128 stands for zero in the data rows.
Each row has a hidden score. How much does it go up from the first row of each pair to the second? 10 means little or no change, 20 a big rise and 0 a big fall.
[180 107  97 133 164 144 195 139]
[ 74 109 130 106  88 118  92  54] ~ 18
[177 121  93 132 163 142 182 122]
[132 138 126 121 167 162  92 142] ~ 13
[105 144 158 139  99 101 107 160]
[ 92 116 171 146  87 117 105 167] ~ 8
[ 90 118 169 149  84 120 102 159]
[172 132  93 132 163 137 168 120] ~ 6
[129 139 127 121 167 159  88 139]
[178 104 111 130 165 152 185 147] ~ 5
[172 178  88 115 175 125 137 115]
[122 160 137 136  97  82 128 137] ~ 13
[168 159  64 131 159 123 168  84]
[166 167  60 132 158 118 162  81] ~ 11
[133 142 125 122 168 161  94 140]
[106  61 128 158 129 196 133 126] ~ 3
[176 155  79 124 167 126 172 108]
[104  56 130 156 127 195 133 126] ~ 3
[ 87 114 166 151  81 117 105 157]
[173 145  73 131 158 124 176  93] ~ 8
[ 85  86 194 150  85 136 105 192]
[114 159 140 142  91  86 117 128] ~ 17
[ 82  97 128 111  88 123 107  54]
[126  95 106 147 141 169 142 112] ~ 4
[132 163 129  73 129  87 103  86]
[169 150  72 131 157 125 176  92] ~ 2
[158 161 101 118 172 139 123 126]
[103 138 154 143  91 100 110 148] ~ 12
[130 166 127  73 132  82  97  87]
[126 169 130  69 131  81  93  87] ~ 11
[117  66 132 149 142 191 140 141]
[172 125  93 132 160 141 180 122] ~ 14
[140 147 122 120 168 156 101 136]
[ 95 119 172 147  87 116 104 167] ~ 11
[119  44 126 161 130 197 162 131]
[127 139 138  79 123  98 113  99] ~ 20
[ 93 100 195 142  94 130 102 191]
[100 140 146 145  84  99 108 134] ~ 14
[176 103 112 132 165 154 176 150]
[170 178  91 112 180 127 134 121] ~ 17
[ 93 118 171 147  89 115 105 167]
[122 164 140  72 132  90  88  96] ~ 16
[ 90 119 168 148  86 117 102 161]
[123 167 136  69 134  90  87  94] ~ 16
[110 135 169 138  96 106 112 171]
[161 174  55 127 155 117 159  67] ~ 9
[124 125 136 123 163 172  85 149]
[126  95 104 148 141 167 144 112] ~ 7
[112  50 126 162 132 195 149 131]
[110 140 160 137 100  99 108 163] ~ 20
[128 169 128  73 132  85  98  88]
[103 129 175 138  99 110  99 171] ~ 5
[100 129 175 137  99 113  99 177]
[114 151 153 137  98  90 114 152] ~ 12
[176 136  77 131 157 131 188 107]
[137 144 124 120 169 158  89 136] ~ 12
[132 181 135 125 110  72 126 151]
[ 99 149 138 147  91  93 112 130] ~ 8
[104 126 165 142  94 108 116 166]
[166 157  64 129 159 121 171  86] ~ 8
[158 179  53 132 155 114 159  57]
[ 91 117 173 147  89 116 104 165] ~ 9
[127 143 135  75 128  93 108  97]
[127 159 133  72 126  89 104  90] ~ 11
[ 96  95 194 143  92 131 106 196]
[170 129  93 130 163 140 168 118] ~ 8
[ 77  94 128 108  84 123 109  53]
[ 99 147 139 147  87  93 114 125] ~ 12
[120 150 149  69 134 101  87 109]
[151 158 105 118 170 144 113 125] ~ 5
[ 94 115 176 147  94 117 106 174]
[111  50 125 162 128 195 153 128] ~ 0
[176 104 113 127 164 155 180 153]
[120 157 145  71 131  96  85 102] ~ 20
[ 97 118 173 148  91 118 106 171]
[131 156 128  74 126  89 104  89] ~ 15
[124 141 138  80 124  97 109  97]
[127 134 132 122 165 167  86 143] ~ 4
[107 116 170 142  93 111 119 176]
[ 98 139 161 135  96 101 108 157] ~ 12
[169 143  89 126 165 133 172 116]
[171 139  89 126 163 137 167 115] ~ 10
[153  98 108 139 153 163 165 128]
[106 140 162 138  97 100 105 160] ~ 19
[119 163 140  70 134  93  89 100]
[115 160 135 138  94  81 121 135] ~ 8
[122 162 144  72 130  94  88 101]
[138 147 122 118 168 157  98 140] ~ 3
[129 140 137  78 124  98 111 100]
[ 89  87 197 150  88 134 101 193] ~ 4
[165 161  64 130 158 121 167  84]
[ 98 121 175 143  93 115 106 175] ~ 11
[ 98 120 171 142  91 114 103 175]
[182 115 101 135 164 146 189 138] ~ 4
[169 175  91 112 173 125 130 116]
[100 136 172 136  98 109  98 176] ~ 11
[159 101 111 139 156 162 173 137]
[174 153  83 122 167 129 170 110] ~ 15
[121 160 142 132 103  82 119 149]
[172 128  91 131 162 141 177 121] ~ 2
[176 147  87 124 166 130 169 112]
[180 115  95 131 166 143 189 135] ~ 7
[158 103 110 138 153 161 168 138]
[127 173 129  67 132  85  88  92] ~ 20
[126 126 137 124 162 172  88 149]
[115  53 126 156 126 196 150 126] ~ 3
[156 159 100 117 172 140 119 125]
[123  93 107 147 137 171 141 111] ~ 4
[131 143 134  76 123  92 115 101]
[132 141 125 121 169 165  91 142] ~ 4
[128 142 136  76 125  95 115  97]
[100 124 176 140  94 115 101 173] ~ 7
[176  98 117 134 163 159 175 155]
[103 139 158 141  93 103 107 153] ~ 19
[106 143 158 136  94 100 107 156]
[148 156 109 117 169 147 110 126] ~ 7
[ 87 116 167 150  83 116 104 158]
[166 100 110 136 161 158 170 139] ~ 3
[181 107 100 132 161 147 199 141]
[ 93 146 142 148  82  98 112 125] ~ 19
[117  89 106 148 135 176 137 105]
[141 148 115 119 169 152  99 134] ~ 15
[109 140 160 140  97  99 117 157]
[164 101 108 137 159 158 176 142] ~ 1
[ 75  94 129 111  83 123 111  52]
[183 110 100 133 163 149 194 135] ~ 3
[175 177  87 113 178 122 142 122]
[ 84  86 195 151  86 140 101 191] ~ 6
[172 100 115 132 166 157 177 153]
[125 133 135 119 166 170  86 147] ~ 15
[106  54 126 157 123 200 134 121]
[105 140 163 137  98 102 106 165] ~ 20
[ 79  95 126 111  85 124 109  55]
[102  56 126 161 126 202 132 124] ~ 0
[ 92  87 193 151  86 132 105 194]
[100 141 151 143  91  98 111 141] ~ 15
[141  97 107 143 145 168 154 123]
[134 178 135 131 107  71 128 144] ~ 20
[114  85 108 154 132 177 133 104]
[133 166 127  71 130  84 102  86] ~ 20
[ 76 103 130 107  88 121 102  56]
[102 148 171 131 101 100  90 168] ~ 12
[123 143 133  78 125  99 108  94]
[107  53 128 160 127 198 140 124] ~ 0
[172 144  75 132 159 128 183  96]
[174 135  76 133 162 131 188 108] ~ 9
[103  54 128 163 126 198 135 123]
[175 106 116 131 163 160 175 153] ~ 13
[111 143 154 137 100  96 114 156]
[185 110 106 130 166 149 190 145] ~ 1
[106  54 126 162 126 198 144 129]
[108  62 129 157 133 196 134 125] ~ 11
[ 90 118 165 151  83 113 107 155]
[109 136 158 138  95 104 115 162] ~ 11
[ 95 142 142 148  84  97 110 131]
[164 169  62 128 159 120 162  78] ~ 8
[140 153 111 117 169 151 103 130]
[101 140 153 145  89  98 111 142] ~ 13
[172 179  88 112 179 124 139 117]
[152 101 107 140 151 161 164 131] ~ 3
[165 169  91 117 171 129 133 116]
[133  98 110 149 141 170 144 116] ~ 4
[142  98 107 142 149 165 155 123]
[182 104 105 133 165 147 190 147] ~ 10
[168 101 113 134 166 159 176 148]
[124 149 136  74 124  92 105  95] ~ 20
[ 88  87 193 149  87 140 107 194]
[ 86 113 172 147  87 118  99 163] ~ 13
[172 133  93 130 163 141 170 120]
[130 173 139 130 107  71 125 149] ~ 18
[ 75  93 127 112  85 125 113  50]
[122 146 136  77 129  93 107  93] ~ 14
[175 177  90 108 175 124 139 118]
[128 170 127  68 131  83  97  86] ~ 16
[ 93 144 140 146  84  94 110 124]
[178 177  92 110 178 121 139 123] ~ 8
[107 116 171 142  94 109 117 172]
[131 167 124  71 130  81  99  87] ~ 16
[136 144 122 118 169 159  99 138]
[120 167 134  67 133  90  85  93] ~ 18
[ 78 100 132 113  85 124 100  57]
[145 156 106 119 171 146 110 126] ~ 9
[135 166 129  72 130  85 106  92]
[108 133 162 143  94 103 118 163] ~ 5
[142 157 109 116 169 148 106 126]
[ 92 145 141 150  84  95 110 127] ~ 13
[ 86  89 196 149  86 137 104 189]
[ 99 120 157 151  82 111 122 148] ~ 13
[ 99 113 174 148  87 116 107 171]
[113 159 137 140  94  84 119 132] ~ 14
[119 151 150  69 130  99  85 109]
[131 142 136  77 124  94 116 102] ~ 9
[125 169 135  71 132  87  84  92]
[178 132  77 132 159 135 188 107] ~ 0
[177 155  84 124 168 129 170 108]
[137  98 105 143 145 168 154 122] ~ 5
[182 156  77 124 168 122 174 110]
[128 169 125  70 128  85  99  87] ~ 18
[119 153 150 136  99  87 115 151]
[153 156 105 117 170 140 117 125] ~ 6
[171 154  69 133 161 124 173  89]
[ 95 116 163 151  85 113 116 152] ~ 11
[167  99 110 135 162 159 178 144]
[129 143 136  76 127  94 112 100] ~ 20
